One vector is turned by the same rotation once a step. Each row is the vector after some number of steps, and that number follows the row.
The counts run from 0 to 305.
3.639 -0.469 -0.239 0.395 0.220 0.824 -1.424 0.909 4.454 -3.023 0.758
 -0.512 3.484 -4.285 -0.764 3.969 4.364 -1.874 1.616 1.230 -1.103 0.017
 1.032 1.695 2.840 -1.677 -0.957 -1.530 1.036 1.331 1.312 -1.006 0.688
 3.645 1.844 -0.718 -0.396 -2.492 0.307 -1.455 -1.303 0.613 -2.177 0.593
 -1.766 -1.331 -3.764 0.965 -2.067 0.644 -0.538 | 218
0.568 -2.246 4.281 0.655 1.193 -3.072 -0.498 -0.601 1.977 -1.298 -0.296
 2.279 5.238 -1.350 -1.385 -2.423 3.536 1.508 2.185 -0.346 -1.422 0.327
 -1.499 1.346 4.210 -0.164 -0.808 -1.114 -0.714 2.476 -2.113 -1.227
 2.387 -0.115 0.780 -1.787 0.165 2.181 -2.796 -3.368 0.587 2.123 -1.770
 -1.419 -2.962 -0.589 0.780 2.637 -0.066 -1.802 2.082 | 302
1.878 -0.272 0.542 -0.622 1.280 -1.687 -2.943 -2.925 4.129 -0.527 2.051
 -1.801 4.877 -4.440 -0.212 0.063 2.959 -0.154 0.707 1.020 1.028 -0.111
 0.458 2.834 4.480 -1.924 0.657 -1.317 0.992 2.246 -0.040 -1.685 -0.792
 3.304 1.208 -1.398 -0.451 1.282 -0.703 -0.136 -0.162 1.803 -1.949 1.596
 -1.891 -1.663 -4.303 1.841 -2.387 0.316 -0.738 | 44
1.130 0.469 1.849 0.057 0.156 -1.516 -2.207 -1.555 4.249 -1.852 0.298
 -0.554 5.932 -3.865 1.116 -0.876 2.567 0.816 0.421 0.862 3.132 0.377
 2.586 0.819 3.140 0.033 -1.375 -0.051 0.180 2.370 -0.042 -0.448 0.298
 0.927 -0.970 -3.170 2.502 0.943 -0.557 0.182 0.820 2.423 -1.276 0.404
 -2.383 -2.033 -3.483 0.620 -3.714 -2.049 0.594 | 88
2.065 -1.517 1.329 0.579 -0.972 -1.821 -1.549 -0.198 3.840 -3.852 0.136
 0.677 -0.254 -0.149 0.251 1.306 3.360 4.082 0.288 -1.320 0.102 2.039
 -3.241 -0.036 -0.567 -1.309 -0.829 -0.910 1.794 1.522 -1.301 0.272
 0.270 -0.394 -1.522 -1.851 -1.942 -0.916 -1.636 -0.391 1.481 0.458
 -3.374 2.054 -2.224 0.059 0.491 3.802 -6.287 -2.665 -2.278 | 116
0.104 -1.572 2.431 0.457 -1.236 1.897 -1.897 0.106 4.469 -2.217 0.425
 -1.687 1.852 -0.096 -1.183 0.949 3.431 2.548 1.452 0.056 0.402 0.368
 -0.262 -1.592 0.551 1.056 -2.560 -0.294 2.436 -0.147 0.100 0.651 2.840
 1.435 0.864 -0.058 -3.303 -2.811 -1.405 -1.007 1.376 1.073 -3.182 0.423
 -2.470 1.732 1.047 2.552 -4.461 -3.078 -3.542 | 277
1.594 -3.203 3.026 -1.513 -0.732 1.559 -0.606 1.165 2.105 -1.690 -0.305
 -0.270 1.816 2.601 -1.217 1.753 2.857 3.482 0.463 -0.705 -1.397 1.916
 -4.131 1.275 3.404 2.350 -1.153 -1.916 1.688 0.264 -1.235 -2.089 1.497
 1.039 0.912 -1.289 -4.147 -1.404 -1.501 -0.968 2.450 -1.032 -0.282
 -0.428 -2.265 1.407 0.294 4.497 -3.011 -1.490 -2.643 | 181
1.201 -3.427 2.197 -2.457 0.123 -2.000 -4.007 0.422 3.407 0.189 0.738
 -1.479 2.532 -1.291 -0.710 0.176 1.903 2.727 2.732 -0.315 -1.103 0.612
 -1.947 1.840 -1.048 1.335 -2.495 -0.189 0.070 2.000 2.204 0.502 -1.979
 1.026 1.721 0.317 -2.988 0.981 -3.031 0.266 -1.796 -1.247 -0.887 2.019
 -1.385 -2.345 -2.453 3.506 -4.981 -0.893 -1.590 | 164
-0.860 -0.716 3.345 0.288 1.004 -2.399 -1.920 -0.540 3.986 -2.296 2.200
 -1.283 4.695 -0.528 0.543 -1.807 2.803 3.768 0.770 -1.834 0.066 0.252
 1.495 2.127 2.626 2.092 -1.900 0.030 -0.207 2.312 -1.290 -1.791 -0.630
 -0.705 -1.388 -4.318 2.902 0.816 -2.986 0.260 0.760 0.678 -1.657 -1.708
 -2.889 -0.896 -0.903 2.733 -3.800 -2.531 1.814 | 132
-0.390 -2.546 4.589 -4.142 -0.220 -1.841 -2.524 0.497 2.069 -0.860
 -0.339 0.300 4.032 -3.464 -1.033 -2.103 2.112 2.724 2.653 0.905 -1.552
 0.965 0.367 1.998 2.676 4.692 -2.468 -1.106 -1.875 0.353 -0.846 0.963
 -0.860 0.772 0.032 -0.885 -1.240 0.974 -2.329 -1.383 0.024 -1.122 1.394
 1.197 -0.213 -1.462 -1.685 2.815 -4.222 -0.908 0.014 | 24
0.743 -1.888 3.163 0.240 0.163 0.328 -1.156 1.527 1.531 -1.175 0.484
 1.730 0.348 -3.717 -1.227 0.200 4.414 1.797 3.554 2.067 -3.519 0.381
 -0.475 1.292 2.470 1.268 -1.223 -1.948 -0.959 -1.083 -0.393 -1.167
 -1.750 2.354 2.991 -2.200 -2.650 -0.030 -1.543 -3.559 -1.137 -2.992
 -1.869 0.131 -1.934 1.454 -1.071 3.928 -2.113 0.016 -0.110 | 178
4.061 -0.133 0.689 1.458 -1.526 1.002 1.017 0.247 3.825 -3.687 -0.990
 2.389 1.588 0.367 2.089 1.467 3.746 2.223 0.049 -0.105 -0.452 1.262
 -1.469 0.642 3.491 -0.752 -3.346 -0.344 -0.044 3.086 -1.540 -2.646
 0.381 -0.931 -0.282 -4.349 0.354 -1.389 0.163 -0.664 1.036 -0.379
 -1.848 0.315 -1.608 -3.116 -2.008 1.676 -6.205 -0.971 0.388 | 248
-1.035 -1.137 1.889 0.506 -1.377 -0.667 -0.703 0.822 3.902 -4.470 -0.613
 -0.346 2.605 -3.604 -0.228 0.434 3.309 1.994 2.626 -0.073 -1.107 3.170
 0.369 -1.348 3.212 3.376 -2.472 -1.739 0.203 -0.627 -1.208 0.811 -0.136
 0.956 -2.561 -2.764 1.552 -1.071 -0.645 -1.943 0.375 0.159 -1.151
 -1.737 -2.430 3.084 -1.355 3.173 -3.289 -2.235 -1.272 | 242
2.391 -1.625 1.203 -2.425 -0.996 2.800 -1.253 0.673 3.236 -0.908 -0.178
 -0.110 2.532 -1.236 -0.003 3.154 3.651 1.108 2.113 2.193 -2.003 -0.921
 1.221 1.733 3.736 1.845 -2.558 -0.304 0.282 0.588 0.989 -2.049 1.061
 3.608 2.161 -1.043 -3.179 -2.915 0.843 -0.324 -0.943 -1.515 -0.390
 0.814 -0.042 -3.275 -3.346 0.205 -3.737 1.281 -0.731 | 34
1.348 -1.286 2.682 3.051 -0.114 0.756 0.688 0.677 2.083 -1.969 -1.319
 3.282 0.241 -1.454 -0.098 -0.573 5.378 2.714 2.751 1.971 -2.277 0.268
 -0.746 -0.646 2.208 -1.095 -1.274 -1.268 -1.730 0.475 -0.987 -2.307
 1.244 0.086 3.065 -4.053 -1.455 -1.109 -1.477 -4.092 0.058 -1.201
 -4.357 -0.945 -3.230 0.486 0.578 2.802 -2.015 -1.825 1.460 | 126
1.065 -1.570 2.778 0.189 1.506 -3.004 -2.147 -0.122 2.093 -1.118 0.670
 0.460 4.286 -1.854 -2.958 -1.137 2.984 -0.039 1.627 1.045 0.258 1.556
 -3.380 3.014 2.984 -2.331 0.297 -1.647 0.883 1.492 0.257 0.088 0.342
 1.932 2.451 -1.128 -1.957 3.250 -3.091 -2.851 1.068 1.241 -1.771 0.104
 -3.745 0.269 0.425 4.822 -0.070 -0.950 -0.073 | 171
1.886 1.718 0.367 0.377 0.668 1.626 -1.804 0.347 3.041 -2.153 3.230
 -2.389 2.800 -1.867 0.454 3.037 4.317 0.445 -0.470 0.851 0.918 1.285
 0.952 2.869 3.529 -0.923 -0.233 -0.748 1.435 0.891 1.039 -2.565 -1.288
 2.627 2.134 -3.851 -0.418 -0.621 -1.522 1.873 -0.113 -0.901 -2.354
 -0.543 -3.322 0.597 -4.309 3.848 -2.829 -1.113 -1.351 | 57
1.410 0.517 3.348 -1.791 -1.980 -0.409 -2.380 -0.097 4.422 -4.548 -0.753
 -0.741 2.361 -1.652 -0.656 -0.992 2.554 2.255 -0.129 1.213 2.099 1.607
 0.991 0.271 1.906 1.238 -2.677 -0.178 1.219 -0.054 -2.921 1.921 2.386
 -0.023 -2.388 -2.650 0.155 -1.038 -0.018 0.644 3.116 1.633 0.237 0.740
 -1.843 -0.438 0.788 2.120 -4.936 -3.416 -1.497 | 255
2.268 -3.531 1.909 -1.015 -0.703 0.694 -1.658 1.624 2.973 -1.288 -0.138
 0.225 1.049 1.465 0.194 3.231 3.228 2.507 1.982 -1.152 -2.648 1.579
 -4.023 1.690 1.760 1.186 -2.124 -0.675 0.843 1.658 0.682 -1.961 -0.567
 1.491 2.368 -1.024 -3.717 -2.072 -2.163 -0.698 -0.993 -1.323 -0.886
 0.555 -1.811 -0.782 -1.189 3.619 -4.888 0.153 -1.740 | 173
2.488 -1.090 2.573 1.193 1.316 -1.567 -0.791 -1.161 0.828 -0.305 0.746
 1.434 3.566 -0.073 0.451 -1.376 3.841 2.460 1.248 0.160 -0.256 1.281
 -2.976 2.881 3.844 -1.433 -0.419 -0.001 -1.169 2.785 -0.392 -3.543
 -0.884 -0.027 2.697 -3.647 -1.722 2.551 -3.584 -1.859 0.312 0.015
 -1.870 -0.877 -2.943 -1.072 -1.591 3.783 -1.547 -0.961 2.264 | 9
1.406 -0.632 1.733 0.279 -0.713 -0.680 -2.929 1.179 4.246 -1.699 -0.580
 0.848 1.228 -4.714 -0.990 0.264 3.651 0.756 4.623 2.027 -2.487 -0.942
 1.524 0.448 -2.158 -1.200 -2.332 -0.797 -1.134 1.111 2.287 1.366 -0.006
 1.372 3.009 -1.004 -1.116 -1.909 -1.489 -2.103 -2.387 -0.688 -3.045
 1.708 -1.537 -1.612 -1.150 1.426 -3.488 -0.967 0.230 | 274
2.245 0.050 1.746 -0.897 -1.390 0.433 -0.902 2.352 2.946 -2.200 -1.575
 0.739 1.089 -2.590 2.421 -0.801 3.810 2.604 1.966 1.637 -0.561 1.171
 1.544 1.089 -0.147 2.542 -3.899 0.621 -2.673 1.770 0.969 -0.335 -1.333
 -0.521 1.984 -3.578 -0.142 -1.204 -1.255 -0.311 -0.434 -2.609 -0.007
 -0.565 -0.739 -2.236 -2.685 2.048 -5.824 -1.526 0.837 | 252
1.657 -3.164 0.254 1.128 -0.112 0.864 -0.362 -1.790 4.531 -2.086 0.035
 1.270 0.061 -3.816 -0.529 2.157 3.564 1.855 1.490 1.152 -0.643 0.500
 -3.531 -0.759 2.958 -1.165 -0.201 -3.416 1.576 0.179 -1.229 -0.340
 0.180 1.973 -0.408 -0.346 -2.676 -0.578 0.705 -2.953 0.455 0.413 -2.567
 2.440 -0.723 1.279 -1.203 1.866 -3.862 0.790 -3.225 | 51
0.540 -2.195 3.642 -1.332 0.034 0.188 -1.886 2.104 2.928 -2.267 0.767
 0.938 0.197 -1.879 -1.823 1.555 4.198 2.005 4.008 1.283 -4.498 0.805
 -0.590 1.368 -0.045 1.061 -1.605 -0.556 -1.430 -0.624 0.677 0.205
 -0.980 2.420 3.209 -1.069 -2.791 -1.016 -2.179 -2.816 -1.578 -2.891
 -1.255 0.257 -2.111 0.424 -0.428 3.588 -2.657 -0.610 -0.467 | 3
-1.969 -2.359 3.545 0.088 -0.627 -0.829 -1.024 -0.025 2.686 -1.598
 -0.340 -0.718 3.452 -0.297 1.588 -2.059 2.575 5.551 2.883 -0.803 -1.637
 1.089 0.362 -0.415 1.862 4.423 -2.820 1.161 -1.604 1.480 -0.195 -0.514
 0.224 -0.420 -0.235 -2.815 -0.081 -0.286 -3.064 -0.050 -0.003 -1.406
 -1.296 -1.521 -1.841 0.722 -0.775 2.648 -4.196 -3.075 0.210 | 133
0.924 -0.013 5.095 -1.925 -0.286 -1.261 -1.992 1.825 2.251 -4.680 1.253
 -0.169 3.369 0.169 -3.133 0.218 2.985 1.635 1.014 -0.407 -1.810 0.255
 0.910 1.433 2.119 0.554 -1.009 -1.695 0.755 -0.084 -1.920 0.956 2.312
 1.412 0.491 -2.438 -0.179 -0.418 -2.580 -1.868 2.115 -0.124 -0.695
 -2.274 -3.922 1.776 1.555 4.023 -0.921 -2.604 -0.045 | 298
0.249 -2.826 3.048 -0.840 0.223 -1.374 -0.356 1.163 1.290 0.026 -0.743
 -0.431 5.522 0.987 -0.209 0.181 3.385 1.659 2.027 -1.948 -0.985 1.485
 -3.449 1.715 4.079 1.896 -1.868 0.159 -0.571 2.558 1.005 -2.161 1.041
 0.298 2.362 -1.058 -2.377 0.469 -3.959 -1.747 0.014 1.180 -0.552 -2.410
 -2.592 0.981 -0.149 4.055 -0.826 -1.753 0.372 | 10
1.782 -0.767 2.610 -0.111 -1.696 -0.986 -0.585 -0.084 3.349 -4.314
 -0.911 0.625 1.909 -1.305 0.171 0.300 2.729 2.459 -0.614 0.148 0.856
 3.404 -2.640 0.505 3.371 1.461 -1.950 -2.426 1.538 0.455 -3.726 -0.177
 0.993 -0.204 -2.745 -2.582 -0.336 -0.558 -0.183 -0.031 2.578 0.261
 0.726 0.663 -1.286 0.687 -0.356 3.634 -5.005 -2.055 -2.679 | 72
2.221 -1.083 0.432 2.853 0.260 0.988 1.820 -0.169 2.173 -0.848 -2.124
 2.810 2.475 -2.306 1.959 0.456 4.624 0.873 1.296 1.212 -0.583 1.583
 -1.058 0.854 5.978 -0.137 -2.053 -1.323 -1.727 1.438 -1.425 -3.959
 0.515 0.542 0.994 -4.128 -0.518 -0.601 -0.352 -3.162 -0.274 0.396
 -2.040 -1.364 -1.970 -0.035 -2.758 1.532 -1.680 -1.173 1.253 | 74
3.098 -2.965 2.958 -3.413 -0.857 -1.477 -1.094 0.258 3.622 -2.591 0.348
 2.215 2.552 0.677 -1.098 1.175 1.798 3.410 0.950 -1.254 -2.147 1.186
 -3.283 2.010 3.207 1.855 -1.953 -1.826 0.896 1.567 -3.172 -0.277 1.029
 0.375 -1.631 -1.376 -0.679 -0.088 -0.497 -1.586 1.680 -0.955 0.307
 1.988 -0.679 -3.278 0.333 2.181 -4.892 0.147 -1.062 | 20
2.019 1.234 1.668 -0.429 -0.706 0.453 -2.080 0.385 5.220 -3.652 0.275
 0.426 5.265 -2.865 -0.835 1.456 2.887 -1.071 1.941 1.063 -0.471 -0.937
 3.934 1.220 2.460 -1.362 -2.932 0.204 0.677 1.943 0.263 -0.203 2.966
 2.258 1.373 -2.248 1.610 -2.242 -0.147 -1.045 -0.458 0.508 -2.220
 -0.939 -2.517 -2.367 -1.825 -0.095 -2.568 -0.339 1.567 | 262
1.449 1.020 3.915 -0.652 0.919 0.712 -1.953 0.979 1.618 -2.269 2.939
 -1.394 1.740 2.122 -1.550 0.110 3.507 2.676 -0.830 0.992 0.399 0.607
 0.225 3.817 2.521 -1.266 0.281 -0.613 1.591 0.738 -1.149 -2.689 0.467
 1.132 1.953 -3.137 -1.310 0.444 -2.447 0.671 2.509 -0.658 -1.413 -0.725
 -3.961 0.831 -0.160 4.679 -1.664 -2.212 0.214 | 5
0.088 -1.520 1.505 1.363 -1.215 -0.222 -3.078 -0.971 5.232 -2.142 -0.362
 0.517 0.938 -4.950 -0.751 -0.780 3.319 1.949 2.882 2.233 0.307 0.470
 0.333 -2.366 -0.372 -0.187 -2.131 -1.011 0.387 -0.856 -0.520 1.418
 0.583 0.677 -0.509 -0.887 -1.835 -1.403 -0.695 -1.930 0.237 0.477
 -3.171 2.083 -1.269 1.269 -0.207 1.837 -4.943 -2.540 -2.888 | 103
